First come named turns, each shown by rows before and after it. For each pair of rows after them, which turns, in which order, take the first row to the second? The first pair is done for you.
turn k47:
[ 26  13   5  -5  -3 -11  24   1  13   2] -> [ 32  11   3  -9  -6 -10   7   1  14   9]
[ -9   3   5   1  -5   5 -14  -3 -24   2] -> [-18  -5  13   1   7   6   8 -14 -12  -3]
[ -2  12 -12 -11   7  10   9   6  -4   4] -> [  0   5  -8 -14  13  11   6  -1   6   7]
[  3   0 -17 -10   7  -1  13  12  12  -4] -> [  8  -1 -18 -13   5   0   1  12  14   1]
turn k929:
[  9   8   0  -3 -13  -9  -1   8  -3   0] -> [  5   4   1  -1 -13 -10  -9   9  -5  -1]
[-9 -2  5  4  0 14 -6 -2 -4  4] -> [-2  6  3 -1  0 16  7 -3 -1  6]
[  1  -1  -9  -1   9 -12  13  11  14  -6] -> [ -6 -10  -5   5   8 -16   0  12  11  -8]
[  1 -10 -11 -10  14   0  -2  -4  13   4] -> [  4  -6  -2  -4   9 -10  14  -7  15   0]
turn k337:
[  0  12 -16  -9   1  15 -22  -2   6   4] -> [ -3   5 -17  -8   5  12 -25   0  11   2]
[  8  -8  -1   1   1 -10  -1   7  10  -5] -> [15  4  0  0 -7 -7  4  6  5  0]
[  7   2   5   3  -4 -12   9  -1   4  -4] -> [ 5  9  5  2 -6 -4 11 -4 -4 -2]
turn k825:
[ 10  -4  17  -1  -4  -4  11 -14   0   5] -> [  4  -7  16  -3   1   2  11 -17  -1   5]
[  0   7 -16 -17   8  22   7  -3   2   8] -> [  6  15 -19 -14   1  15  11   4  -3   7]
[ 1  6 -8 -1  5  3 17  6  6 -2] -> [ 6  6 -5  0  2 -2 17  7  9 -2]
[ 1 -4 -2 -8  7 12 -7 -3 -1  6] -> [-1  1 -5 -8  5 14 -3  1 -6  5]
Pairs:
(2 to 3 turns a pair)
[ -3   3  17   7 -13  -4 -21 -12 -10   0] -> [-11  -1  15   6  -8   2 -21 -13 -12  -2]
k337, k825
[-26  -7  -4  -2  14  18 -11  -9  -6  -4] -> [-15  18  -6   1   1  11  22   0 -15  -8]
k825, k929
[ -7   1  -5   2  -7   1 -21  -2 -15  -2] -> [ -6 -11   1  -3   3   2 -20 -14   2   1]
k47, k47
[-18 -15  -5   4   6  11 -22  -6  -7  -2] -> [ 10  17 -16 -11   0  14  19   0  -2   4]
k929, k825
[ 22  -2   2  -1  -6 -18  12   6  20 -10] -> [ 25  19  -1  -5 -20  -1   8   4  -4  -1]
k47, k337
[  2   4   3   0  -4 -12  11   8  -5 -13] -> [ -4  -5  -1   0  -2 -10 -12  11  -8 -11]
k929, k825
[  4 -15  20  11   4 -14  -1  -6  16   5] -> [ 13   8 -10  -2  -7   2 -21  16  -8  14]
k47, k929
[  4   3   6  -9   7  12  21 -20   9   4] -> [-16  -1 -10  -8   7  24  -6  -7 -13   2]
k929, k929, k825
[ -3   1  -4 -11  -1  19  -8  -5   1   0] -> [ -5  -2  -3  -9  -1  18 -12  -5   0  -1]
k929, k929, k929
[ -3 -13   7  -9   6  12  -9  -3  16   3] -> [ -3  -3   5 -12   5  18  12  -3  14   1]
k929, k825
[  1   6  21   4  -6   6  -2 -17  -7   9] -> [-12  -1  18   6   1  10  -2 -17  -8   4]
k47, k47, k337
[ 10  -7   9  -8   3  -1  -4 -16  21   7] -> [  8  -9   7  -8   4   1  -9 -16  21   8]
k929, k929
[-4  4 -2 -4 10  1 27  5 11 -8] -> [ 15  13  -5   1  -9 -14   4  19   2  -3]
k47, k47, k825
[  8   0   1  -7  10 -10   4   1  14   4] -> [-5  3 -6 -9 15  4 12  1  4  1]
k825, k825, k825
[ 19  -8   8  -9   3 -20  16   7  22 -13] -> [ 27   2  18 -13  -3  -9  16  -7  17  -3]
k337, k825
[ -6  -3   2  -4   2   7 -20  -8 -10   6] -> [ -8  11   1   7  -7  -2   5   3 -20  -4]
k47, k825
[ 10   6   8  -3   2   2  17 -13   8   6] -> [ -1  -5  -4  -9   8  14 -16  -8   2  10]
k929, k929
[ -9  -5   7 -10   0  17 -13  -8  -3   7] -> [ -9  -2   8 -12   4  18   8 -11   3   4]
k929, k337
[  7   8 -11  -7   5   2  23   8  10   0] -> [  4   2  11  16  -9 -19  12   5   2  -6]
k929, k337
[-17  -7   1  -4  16   5  42   8   7  -6] -> [-21  -2 -22  -7  11  14  16  28 -13  -4]
k929, k929, k825
[ 18   7   1   5  -8 -18  -9  10  -1   3] -> [ 19   0  -3  -8   4  -5 -17   2  11  12]
k825, k929
[ 0 -5  9  3  7  0  8 -5  6 -1] -> [14  7  1 -3 -2  3 -3  2  0  8]
k47, k929
[  3  -5   9   8   3 -17  18   0  15  -9] -> [  0 -15  -3   6   6 -17 -13  11  14  -7]
k929, k825, k337
[ -1  -1  31  16  -9  -2   3 -31  -2   3] -> [-16   1   0  -1  -1  28 -22 -18 -20   9]
k929, k825
[  4  -3   5 -16   8  19  -3 -19  11   8] -> [ -2  12  -8  -6  -8  19 -15   2 -20   3]
k47, k825, k337
[ 17   7  12  -3   3  -2  13 -16  17   7] -> [ 22   6  13   1  -7  -7 -16 -10   8  11]
k47, k825, k929
[ 11   4  15  -2 -11   3 -11  -6 -11  12] -> [ -3  -7  18  -4   1  12  -6 -16  -5   9]
k337, k47, k47
[-13   5 -19  -7   4  17 -15   5  -5  -3] -> [ -3  -9 -16  -4   9  -4 -16  10  18  -6]
k337, k337, k825
[ 7  4  3 -2 -1  4 19  6  3  0] -> [ 6  6  3 -3 -2  9 17  3 -2  3]
k825, k337
[ -3   1 -15  -6  13  -1  16   5   9  -6] -> [  6  12   2   7  -5 -13  20   0   0  -5]
k929, k337, k337
[  4   4   1   4  -5  -9 -17  -3   4   3] -> [ -9  -2   0   1   5   4 -16 -10   2   2]
k825, k825
[14 12  3 -8 -8  1 -6 -1 -1 10] -> [  6   7   8 -11   1   9   1 -12   4   9]
k47, k47, k337
[  7  -8  -1  -4   5  -3 -11   6   0   8] -> [14  1  3 -4  0 -6  2  4  1  9]
k337, k929
[  7  13  14  12  -5  -5  10   4 -10   4] -> [10  3  5 -8 12 12 -4 -5  7 17]
k47, k929, k929
[-12   0   6  -8  10  19  11 -13 -11   3] -> [  1  -4   7 -15  12  17   0 -16   2  11]
k825, k47
[ 19 -11   2   0   4 -10   5  -7  25   1] -> [ 26  -2   6   2  -7 -11  -5  -8  16   6]
k929, k337
[ 13  -2   2  -9   0   3 -21  -8   8  14] -> [  9   0   1 -10   0  10 -21 -10   2  15]
k337, k337
[  5  -6  -2  -4   2 -11  14   7   4  -6] -> [ 15  -5   1 -12   1  -6   3   0  10   4]
k337, k47
[ -8  -6  13  -5   7   4  10 -28   7  -5] -> [-14  -4   7  -5   9   8  16 -24   2  -8]
k337, k825
[-15  -5 -29  -8  21  12  14  13  -2 -12] -> [ 32  -4  -4 -12   5  -9 -18  -2  22  12]
k929, k47, k337
[-10 -13  -4 -10  21   5  13  -6  16  -8] -> [  7  -4 -11  -6   0  -2 -32   9  -2   2]
k929, k47
[-13  -3   1  12  -4  -4  -2   8 -14  -9] -> [ -7  -7   3  14  -4 -12  -5   9  -6  -9]
k337, k825
[16  4  4 -3  1 -8 15 -3 16  6] -> [  0   0   6  16 -10 -18  -7   9  -8  -4]
k929, k47
[-16   3  -1   7  -1   3  23   2  -8  -9] -> [-10 -19  -1   7   4  -9 -17   6   7  -4]
k929, k337, k47
[-16  -5   3   3   2   5  -6  -2  -8  -9] -> [ -4   8  -8 -10   3  14   5  -1  -5  -2]
k47, k47, k929
[-10  -6   8   4  -8  12 -18   6 -15  -5] -> [ -9   4  16   6  -9  11  14   0 -14  -9]
k929, k929, k337
[ -3  -2 -16 -12   9   9  -2   9   3   3] -> [-4  3  0  2  1 -7 22  7  2 -7]
k47, k929
[-8  4  0  6  0 -2  9  3 -5 -8] -> [ -4   1 -12  -4   5   3   1   8   1  -4]
k929, k337, k929
[  6   0  -7  -5  -3   6 -16   5  -1   4] -> [  0   5  12   9 -10  -3   5  -4  -6  -4]
k929, k337, k929
[  5  14 -13  -1  -7  10  14  10 -13  -2] -> [ -4 -13 -15   3   8  -5   4  18   7 -11]
k337, k337, k337
[  2  -2 -16  -3   3   3  10  13  -3  -8] -> [  3   4  -4   5  -5  -3  17   9  -9 -10]
k929, k337, k337
[13  7 -5 -9  7  1  9 -1 17  7] -> [  0   2  10  14  -4 -17  10   3   4  -7]
k929, k47, k47
[  1 -12  12   8 -10 -16 -13  -1   3   0] -> [  8  13  -1 -11  -8  10  15  -7  -3   8]
k929, k929, k337
[-30 -10   4   9   9  16  -7 -10  -4  -2] -> [ -5  23  -8   9 -12   5  18  12 -15  -3]
k825, k929, k825
[  8   7 -13   0  -6  -1 -11  11  -5   6] -> [ 12   2   2   9  -9 -15  -7   6   1   2]
k825, k929, k929
[ -7 -10  -9  15  -8 -19 -12  20 -12  -8] -> [-21 -22  -1  12   9 -12  12   4   3 -13]
k47, k825
[-21 -10   1  31  -6  -8   4   9 -10 -13] -> [-12 -12   6  33 -10 -17  -1   9  -3 -11]
k825, k825
[ -4  11   2   3 -17  -7   5   1 -23 -10] -> [-14  -3  -3   7  -9 -14  -1   7 -17 -17]
k337, k337, k825
[  1  -1 -22 -14  15   6   1  13   9   2] -> [ 19  -4  -3  -7   3 -14 -12   6  18   7]
k929, k47
[-21   6  12  15  -8   7   5 -12 -26  -6] -> [-19  11  -5   0   2  23  11 -10 -23  -1]
k929, k47, k825
[  5  -9  13   1   6  -8   2 -10  10   3] -> [  5   3  13  -2   1   4   7 -16  -2   8]
k337, k337, k825
[ -5   7  -1  -6  -7   3   4   5 -10   7] -> [-8 -6  5 -8  4  2  9 -5  6  7]
k47, k337
[  6  -7  -5  -1   6 -13  16  12  14  -8] -> [ 12  -7  -4   1   1 -18   5  16  12  -6]
k47, k47, k825
[  2 -15  -8  -8   7   0 -12  17  10  -1] -> [ 17   2  11   3 -10 -14  10  10   6  -2]
k929, k929, k337
[ 16   7 -10  -3 -10  -8  -2  12  -5   2] -> [  5  -5   5   4   0 -15  18  -1   8  -6]
k929, k47
[ 11  11 -12 -17  -3  11  -8  -4   1  21] -> [ 15  13  10   4 -19 -13  -5  -6  -4  14]
k929, k825, k47
[-13   0   3  21  -9 -21  15  17 -16 -19] -> [-11   6   4  20 -12 -16  18  15 -21 -17]
k337, k337
[  2  -4  14   6  -6  -6 -27 -13  -6   7] -> [  1  20  -7 -10  -2  18   9  -8 -14   7]
k825, k929, k47
[-18 -12 -11   2   9  -1   7   4   8   5] -> [ -8   1 -14   6  -2  -9  14  15   1   3]
k825, k825, k337
[  1   8  14  12 -11 -11   4   2  -9  -3] -> [-14  -7  -2   4   3   3 -18   6 -10  -3]
k337, k929, k337
[ -6  -8 -15   4  12   2   3   9   5  -5] -> [  4   1 -11   7   3  -7  14  11   4  -6]
k825, k929, k337
[  4  -4  -2  -1   0  -3 -19   4   1   2] -> [-10 -10  -1  -1  11   2  -1  -2   5  -6]
k47, k929, k47
[ -5  14 -22  -8 -10   3   9  20  -8  -4] -> [-12  11  -6   7 -16  -8  16  15 -14 -12]
k929, k337
[-10  -5  20  14  -6  -5  -1  -8 -10  -5] -> [-15   6   2   0   2  14  19  -4 -13  -5]
k929, k47, k929
[ -7  -8 -19  -8  14  16  -2  -2   3   1] -> [  4  -8 -22  -3  10  -4   2  12  12  -4]
k825, k337, k337
[-11  12  -9   6 -11   0   7  12 -17  -7] -> [-19  -4 -11   8  -1  -7   1  16  -6 -12]
k337, k337
[ 5 -1 -1 -9  6  6  1 -4  7  4] -> [ 4  7 -6 -5 -3  7 -4  3 -7  3]
k47, k825, k337
[ 2  4 -1 -3 -2  0 -1  0 -4  3] -> [-2 -4 -4 -2  3 -3 -4  2  1  0]
k337, k337, k337
[-1  3 -9 12 -3  6  0  9 -4 -6] -> [ 9  2 -3 13 -7 -2 -6  6  2 -2]
k825, k337, k825
[-10 -12 -15 -13  21   8   3   7  13  -2] -> [ 8 13 -8 -4  1 -8 28 13  4 -5]
k47, k929
[-13  -8   2   6   2   1  -3  -5   2  -3] -> [-11  -8  -1   2   2   4 -11  -5   2   0]
k825, k47
[ 10   8   4   5 -12  -6   4   3   2  -6] -> [ 7  4 11  2 -7 -2  8 -8  8 -4]
k337, k825, k47
[-24  -7  -7  -9   8  14   3  -8  -4  -5] -> [-24   0 -12  -6   1  14   0   0 -14  -6]
k47, k47
[-11 -13  21   3  -6   9  -9 -18  -3  11] -> [-15   5   5  -1 -10  20   7  -7 -21   8]
k825, k825, k929
[-12 -11  13   6  -2  10 -20 -10  -9  -3] -> [  6 -14  17   9  -6 -11 -18  -4   7  -3]
k337, k337
[-13  -2  -4   8  -9   9  -6  -5 -20   2] -> [-12 -12   7   7   3   4  13 -17   2   0]
k825, k47
